Look-ups in named tables: a row name and a column name give one cell, copied from the table.

Gar:
      Bomotid   Kav  Kudud
Vaba     -481  -399   -626
Vab       794   283   -206
Peke     -753  -524     45

What is the Bomotid of Vab in Gar?
794
What is the Kudud of Vab in Gar?
-206
What is the Kudud of Vaba in Gar?
-626
What is the Bomotid of Vaba in Gar?
-481
What is the Kudud of Peke in Gar?
45
What is the Bomotid of Peke in Gar?
-753
What is the Kav of Vab in Gar?
283
What is the Kav of Peke in Gar?
-524
What is the Kav of Vaba in Gar?
-399

Table Lerup
|  | Bofavig | Dem | Mel | Gedig | Nusof |
|---|---|---|---|---|---|
| Risesa | 30 | 153 | 111 | 63 | 21 |
| Lum | 20 | 133 | 124 | 45 | 66 |
| Pip | 71 | 24 | 102 | 6 | 216 |
| Ronokan | 3 | 139 | 132 | 51 | 72 |

What is the Bofavig of Lum in Lerup? 20
What is the Gedig of Ronokan in Lerup? 51
What is the Nusof of Ronokan in Lerup? 72
What is the Dem of Risesa in Lerup? 153
What is the Gedig of Pip in Lerup? 6
What is the Gedig of Lum in Lerup? 45
What is the Nusof of Pip in Lerup? 216
What is the Nusof of Lum in Lerup? 66
What is the Dem of Ronokan in Lerup? 139
What is the Nusof of Risesa in Lerup? 21
What is the Mel of Ronokan in Lerup? 132
What is the Dem of Pip in Lerup? 24
What is the Dem of Lum in Lerup? 133

Rona:
fields: Nunom, Zino, Sokez, Moteve, Mak, Ranidon, Pove, Voz, Lasi
Tigem: [202, 198, 78, 162, 69, 132, 173, 50, 47]
Vofifu: [22, 22, 134, 65, 131, 81, 46, 161, 162]
Gokaniv: [179, 183, 157, 61, 179, 184, 162, 125, 36]
Devogo: [139, 129, 143, 22, 171, 155, 61, 166, 49]
Banir: [4, 8, 105, 87, 128, 66, 53, 139, 194]
Roduf: [89, 103, 58, 195, 43, 54, 176, 42, 116]

What is the Mak of Gokaniv in Rona?
179
What is the Nunom of Roduf in Rona?
89
What is the Zino of Devogo in Rona?
129
What is the Moteve of Devogo in Rona?
22
What is the Lasi of Banir in Rona?
194
What is the Moteve of Gokaniv in Rona?
61
What is the Mak of Banir in Rona?
128
What is the Lasi of Gokaniv in Rona?
36
What is the Zino of Vofifu in Rona?
22
What is the Moteve of Tigem in Rona?
162
What is the Sokez of Tigem in Rona?
78
What is the Nunom of Devogo in Rona?
139
What is the Voz of Vofifu in Rona?
161

Mas
cols = Maz, Mef, Ton, Sel, Sisab, Tez, Gav, Giseb
Zomat: [108, 81, 134, 59, 108, 55, 99, 124]
Betunuf: [116, 102, 124, 116, 108, 105, 85, 117]
Sorana: [123, 118, 79, 136, 144, 132, 97, 119]
Zome: [109, 107, 106, 81, 124, 90, 122, 112]
Nedo: [131, 115, 151, 183, 129, 192, 37, 109]
Tikivo: [114, 114, 129, 149, 111, 135, 95, 104]
Lokibaf: [119, 112, 147, 154, 97, 153, 67, 106]
Pugo: [108, 113, 126, 96, 89, 113, 114, 105]
Vanula: [95, 102, 66, 52, 97, 19, 181, 120]

Sorana, Gav => 97
Betunuf, Tez => 105
Sorana, Sisab => 144
Zome, Giseb => 112
Vanula, Gav => 181
Tikivo, Mef => 114
Tikivo, Sisab => 111
Betunuf, Giseb => 117
Zomat, Ton => 134
Lokibaf, Sel => 154
Lokibaf, Mef => 112
Nedo, Sel => 183
Lokibaf, Tez => 153
Nedo, Ton => 151
Lokibaf, Maz => 119
Vanula, Sisab => 97
Zome, Mef => 107
Nedo, Gav => 37

Tese.tsv
	Nos	Nomi	Kav	Zun	Sedovi	Dulalas	Vodev	Mutom	Pupofez
Bazeze	-7.71	-7.68	-7.49	-7.67	-7.31	-5.08	1.54	5.28	0.49
Zag	-7.73	-7.39	-4.76	1.50	5.38	0.60	-5.26	-7.25	-7.77
Tum	-6.94	-3.24	3.42	4.37	-1.41	-6.22	-7.62	-7.51	-7.57
Masudun	-4.11	2.27	4.78	-0.52	-5.89	-7.34	-7.66	-7.64	-7.51
Davam	-7.51	-5.86	-0.32	5.09	2.22	-4.28	-6.97	-7.75	-7.52
Zakar	-7.40	-5.98	-0.37	5.21	1.95	-4.43	-7.37	-7.57	-7.49
Fitudo	-7.47	-6.34	-1.91	4.44	3.46	-3.09	-6.75	-7.94	-7.77
Sab	-7.66	-7.82	-7.78	-7.52	-5.99	-0.99	4.88	2.62	-3.96

Vodev of Sab = 4.88
Nos of Zag = -7.73
Nos of Davam = -7.51
Nomi of Tum = -3.24
Mutom of Zag = -7.25
Pupofez of Zakar = -7.49

Zovoz:
,Nudibug,Vom,Vamor,Tememaf,Sirase,Dom,Seb,Zevise,Relu
Lop,27,56,52,67,34,22,39,44,64
Gadasi,18,28,52,48,46,39,56,38,20
Sel,28,63,49,46,44,16,70,48,26
Neb,46,30,40,45,53,25,83,46,18
Rut,31,54,34,57,37,37,33,41,26
Sosaka,37,62,45,38,39,47,47,54,45
Bik,35,54,52,32,64,49,69,59,37
Lekili,55,57,27,67,51,67,34,33,27
Riri,50,54,33,61,40,44,58,33,37

Riri, Vamor => 33
Rut, Sirase => 37
Neb, Vom => 30
Riri, Seb => 58
Sel, Relu => 26
Gadasi, Nudibug => 18
Sosaka, Vamor => 45
Sel, Sirase => 44
Sel, Dom => 16
Riri, Vom => 54
Lekili, Tememaf => 67
Row with the largest Sirase: Bik

Vozugum
cols = Lomotar, Vomise, Ruf, Nit, Padeki, Dologo, Tisa
Nor: [463, 208, 500, 797, 663, 348, 548]
Pedudo: [472, 190, 483, 758, 669, 367, 532]
Bigi: [671, 854, 639, 424, 521, 730, 596]

What is the Ruf of Bigi in Vozugum? 639
What is the Tisa of Pedudo in Vozugum? 532
What is the Vomise of Pedudo in Vozugum? 190
What is the Nit of Nor in Vozugum? 797
What is the Vomise of Bigi in Vozugum? 854
What is the Dologo of Bigi in Vozugum? 730

Maboza =
|  | Kem | Muler | Zeg | Tal | Zifu |
|---|---|---|---|---|---|
| Nel | 147 | 100 | 112 | 110 | 192 |
| Bor | 152 | 85 | 104 | 105 | 192 |
| Zarized | 143 | 88 | 106 | 111 | 187 |
| Mukavel | 124 | 63 | 85 | 97 | 151 |
| Fuguba | 128 | 78 | 108 | 145 | 94 |
| Mefeped | 124 | 58 | 82 | 95 | 154 |
| Sopusu | 134 | 69 | 90 | 96 | 160 |
| Mer | 117 | 79 | 114 | 163 | 159 |
| Zaguzi | 108 | 154 | 124 | 89 | 67 |
| Mem | 82 | 211 | 158 | 118 | 52 |
| Gigid | 115 | 67 | 104 | 156 | 117 |

Zarized, Kem => 143
Sopusu, Kem => 134
Mem, Muler => 211
Gigid, Muler => 67
Mer, Zeg => 114
Fuguba, Muler => 78
Mukavel, Tal => 97
Zarized, Zeg => 106
Fuguba, Zifu => 94
Mer, Muler => 79
Gigid, Zeg => 104
Zaguzi, Muler => 154
Mem, Zeg => 158
Bor, Zeg => 104
Mer, Zifu => 159
Mukavel, Zifu => 151
Zarized, Tal => 111
Nel, Zeg => 112
Sopusu, Zeg => 90
Zaguzi, Tal => 89

Somep =
,Mut,Zudare,Tib,Pavis
Mer,0.6,0.2,0.2,0.7
Zemuzo,0.7,0.1,0.7,0.9
Muz,0.4,0.7,0.5,0.6
Bogizus,0.6,0.4,0.7,0.7
Dak,0.2,0.9,0.4,1.0

Dak, Pavis => 1.0
Bogizus, Pavis => 0.7
Bogizus, Tib => 0.7
Mer, Tib => 0.2
Zemuzo, Tib => 0.7
Zemuzo, Zudare => 0.1
Dak, Mut => 0.2
Mer, Zudare => 0.2
Bogizus, Zudare => 0.4
Muz, Tib => 0.5
Bogizus, Mut => 0.6
Dak, Tib => 0.4
Row with the largest Zudare: Dak

Ketonot
cols = Dif, Dakozo
Zet: [3.893, 6.917]
Ziro: [5.854, 6.500]
Koliga: [1.932, 4.760]
Metisab: [1.743, 6.553]
Zir: [6.045, 2.873]
Zuva: [7.792, 2.059]

What is the Dif of Ziro in Ketonot?
5.854
What is the Dif of Zuva in Ketonot?
7.792
What is the Dakozo of Ziro in Ketonot?
6.500
What is the Dakozo of Zir in Ketonot?
2.873
What is the Dif of Zet in Ketonot?
3.893
What is the Dakozo of Zet in Ketonot?
6.917
What is the Dakozo of Koliga in Ketonot?
4.760
What is the Dakozo of Zuva in Ketonot?
2.059
What is the Dakozo of Metisab in Ketonot?
6.553
What is the Dif of Metisab in Ketonot?
1.743
What is the Dif of Zir in Ketonot?
6.045
What is the Dif of Koliga in Ketonot?
1.932

Ganafip:
	Kiz	Luv	Pel	Rutuzup	Bar	Ref	Vegis	Babafot	Tun	Dunago
Tet	-2.17	-4.63	-0.93	5.77	1.68	-0.69	4.08	0.74	-2.73	3.47
Vefik	3.33	0.86	-0.85	5.93	-2.31	1.84	-3.95	-4.07	-0.22	4.84
Nede	-0.01	3.11	0.72	-0.16	4.54	-0.46	1.91	3.21	-2.06	-1.73
Kag	7.28	0.99	0.74	4.02	1.55	4.73	-1.16	-2.01	0.63	3.01
Nadoko	-6.27	3.75	2.01	-3.98	-1.72	4.33	0.80	-5.85	-3.55	1.23
Zadoru	-1.45	1.98	-1.28	-1.66	-1.05	4.58	4.30	-2.20	4.84	7.03
Zoti	-1.41	-5.93	-6.74	-1.28	-5.72	-4.89	5.87	7.39	-2.89	-5.85
Vezof	-0.87	2.37	-3.38	2.47	0.20	4.65	1.67	-0.54	0.44	0.15
Movute	-2.53	-0.05	0.25	-0.45	2.24	2.54	3.69	-3.79	1.00	-0.67
Disop	-4.02	4.95	4.71	4.12	-2.25	3.93	-1.94	6.13	-3.16	2.43
Sezag	-5.56	1.63	2.86	1.23	2.14	4.17	6.15	1.36	2.81	4.52
Vopezir	-0.28	4.16	-0.80	8.10	4.96	6.74	-1.26	2.78	0.41	0.75

Ref of Vefik: 1.84
Luv of Zadoru: 1.98
Dunago of Movute: -0.67
Dunago of Vopezir: 0.75
Bar of Zoti: -5.72
Kiz of Vopezir: -0.28
Bar of Movute: 2.24
Ref of Sezag: 4.17
Tun of Vezof: 0.44
Rutuzup of Sezag: 1.23
Pel of Movute: 0.25
Dunago of Vefik: 4.84

